Each path below is one point turned by a fixed rotation once a step. After each direction that follows a path, write how fast that rotation turns it, in deg/step (0 if it stays still).
Each turn is a multiple of 5 degrees from 10 to 175, or 0.
Each row of a path follows its step; steps can be skipped.
Path 1:
step 0: -1.940 -0.304  1.775  3.359  2.929  1.179 -3.897  0.815 -0.736 -0.859 -2.733  2.239 -0.192 -2.396 -0.689  2.433 -1.096 -0.924  2.631 -1.695 -3.422 -1.883  3.610 -2.733  2.003 -0.661  2.541  1.994 -0.200 -1.432 -3.457 -3.465  2.041 -2.341  0.167  3.433  1.277 -0.078  1.809 -1.652  0.477  0.048 -1.030  1.282  1.218 -1.452
step 3: -2.303  4.587 -0.555 -1.411 -3.339  3.253 -3.283 -0.212  0.554  1.858 -0.035  2.463  4.085 -3.786 -0.480  2.749 -2.688 -0.608 -0.670 -2.396  1.474  4.331 -0.162 -0.841  1.638 -0.982 -1.133  1.522  1.212 -0.297 -2.371  0.281  0.654 -1.083  0.675  0.351 -2.060 -1.129 -0.096  0.565  0.448  0.885 -2.035 -3.124  1.649 -2.460
step 7: -1.374 -0.876 -1.022  4.147  0.091  0.003 -1.359  3.023 -1.201 -2.110  0.111  0.804  1.552 -2.366 -0.001  4.289 -1.380 -1.608  0.376 -0.774  0.160  4.608  1.102 -2.303  3.886 -1.609  1.317 -1.015 -2.146 -0.695  0.393  2.474  1.202  0.372 -2.693 -0.971  0.632 -1.412  5.218 -0.490 -2.078 -1.176  1.085 -0.449  1.465 -4.227
step 8:  1.798  0.662 -1.116 -1.093  1.321  0.161 -4.451  0.203 -0.041 -0.623  1.077  3.171  5.222 -0.483 -3.015  0.642 -2.527 -1.048  0.690 -1.232 -3.117 -0.328 -2.669 -2.605  0.539 -2.651  3.088  2.724  2.680 -0.266  2.636  1.707  2.456 -1.810 -0.962  1.196  1.511  1.914  2.047 -4.277  0.820  0.493  1.562 -1.496  0.033 -0.016
step 11: -2.245 -2.642 -2.575 -0.661  0.180  1.698 -5.284 -0.288 -0.960 -1.538 -1.594  0.732 -0.637 -4.664  0.358 -0.297 -2.929  1.719  1.727 -2.314  0.207  0.847  2.208 -0.334  2.896  1.738  1.890 -0.931  1.384 -1.558 -1.184 -0.351 -1.971 -0.523 -1.151  0.336  2.250 -1.350 -3.127 -2.393 -2.450 -1.417  0.771 -2.141  4.533 -2.813
step 25: -0.481 -1.340 -4.881  1.628  1.354  0.397 -2.105  2.015  0.084 -4.344 -2.116  1.563  4.280  1.291  0.447  1.801 -2.113 -2.606 -1.710  1.515 -2.847 -0.461  3.604 -1.819  2.134  2.060 -0.930  2.173 -0.926 -2.680  0.744  3.862  1.749 -1.342  0.096  2.727 -1.670 -0.209 -0.531 -1.435  0.604  0.908 -0.696  0.217  1.619  0.046
step 31: -1.665  1.502 -0.914 -0.985  0.090 -1.150 -4.244  2.254 -0.003 -2.083  2.539  0.908  3.535 -1.560 -1.652 -1.079 -1.610 -0.065  1.670 -1.326 -2.143  1.245  2.925 -4.071  3.508  1.431  0.050  0.030  4.107  1.384  1.455  0.080 -0.472 -4.013 -0.553  3.462 -1.130  2.304  1.864 -1.411  1.080 -2.335 -0.672 -0.315  2.705 -0.090
step 34: -3.040 -2.106 -1.686 -3.870 -2.782 -2.272 -2.787 -0.555 -2.815 -1.192 -1.667  2.059  3.186 -2.029  0.251  3.460  0.197  1.591  1.615 -0.157  4.265 -0.108  0.847  1.331 -0.405 -1.714 -1.368  0.455  2.113 -4.118 -1.015 -0.407  0.357 -1.027 -0.481  0.391 -0.170 -2.349 -0.549 -3.129 -1.510 -0.850  0.218 -2.794  3.343 -2.585
step 39:  0.537 -0.459  1.547  0.724  1.886 -2.242 -2.334 -1.968  2.140 -0.023  1.207  2.207  2.393 -4.677 -0.128  2.090 -3.440 -3.758  0.362  0.070 -0.685  0.539 -0.556 -2.304  1.331  0.916  2.809  0.478 -0.366 -1.790 -2.165 -2.440  1.322 -4.287  1.271  1.232 -0.117 -2.752  1.003 -3.244  0.452  1.449 -1.211 -1.152  0.955 -5.019
 0.392  0.515 -0.572 -0.292  0.189  1.397  0.608  0.273  0.116  0.350 -0.521 -0.712  0.832  0.513 -0.318 -0.137 -0.698 -0.173  1.401  0.465 -0.858  0.786 -0.586 -0.056 -0.063  0.059 -1.191 -0.212  0.453  0.038  0.787  0.903 -0.092 -0.311  0.171  0.552 -0.717 -0.370  0.775  0.333  0.583 -0.041  0.088 -0.944  0.012  0.687
65
 1.123  0.037  0.085  0.029  0.250 -0.465 -0.822  1.286  0.174  0.069  0.084 -0.204 -0.574  0.869 -0.596 -0.651 -0.816 -0.699 -0.172  0.068  0.200 -0.347  0.927 -1.033  0.435  0.676  0.660 -0.939 -0.401 -0.306 -0.573  0.040 -0.364 -0.080 -0.915  1.164 -0.726 -0.534 -0.475  0.044  0.062  0.553 -0.666 -0.319 -0.123  0.617
175
 0.667  0.776  0.010 -0.824 -0.571 -1.411  0.081  0.466 -0.109  0.196  0.101 -0.123  0.000  0.293  0.911 -0.395 -0.049  0.406 -0.151  0.133 -0.182  0.393  0.062  0.676  0.551  0.330 -0.238  0.233  0.764 -0.580 -1.227  0.314 -0.198  0.356  0.704  0.654  1.033 -0.463  0.891 -0.621  0.372 -1.425  0.374 -0.119 -0.989  0.325
100
-0.369  0.377 -0.317  0.274 -0.795 -0.635 -0.155 -0.697  0.235  0.550  0.884 -0.501  0.553 -0.107  0.924 -0.151  0.543  0.094  0.642 -0.222  0.861  0.266  0.042  0.008  0.828  0.975  0.441 -0.850 -0.205  0.204  1.221 -0.866 -0.893 -0.009 -0.043  0.221 -0.865 -0.757  0.638  0.040 -0.616 -0.375 -0.247 -0.853  0.466 -1.066
90
 0.492  1.589  0.985  0.377 -1.289  0.219  0.270 -0.553  0.037 -0.318  0.631  0.207  0.044  0.726  0.271  0.951 -0.495 -0.276  0.634  0.780 -0.333 -0.820 -0.475  0.361  0.111  0.037 -0.263  0.474 -0.628 -0.533 -1.000 -0.339  0.395 -0.354 -0.214  0.137  0.247 -0.656  0.035  0.544 -0.059  0.807 -0.109  0.576  1.224 -0.229
20
-0.384  0.519  0.025 -0.475  0.774 -0.803 -0.619 -0.567 -0.089  0.038  0.105 -0.803  0.307  0.122 -0.359 -0.157 -0.268  0.095  0.947  0.947 -0.241 -0.194  0.139  0.317 -0.249  0.123  1.600  0.013 -1.402  0.295 -0.150  0.139  0.634 -0.664  1.403 -0.398 -0.724  1.083  0.325 -0.464  0.268 -0.421 -0.262  0.174  0.073  0.769
175
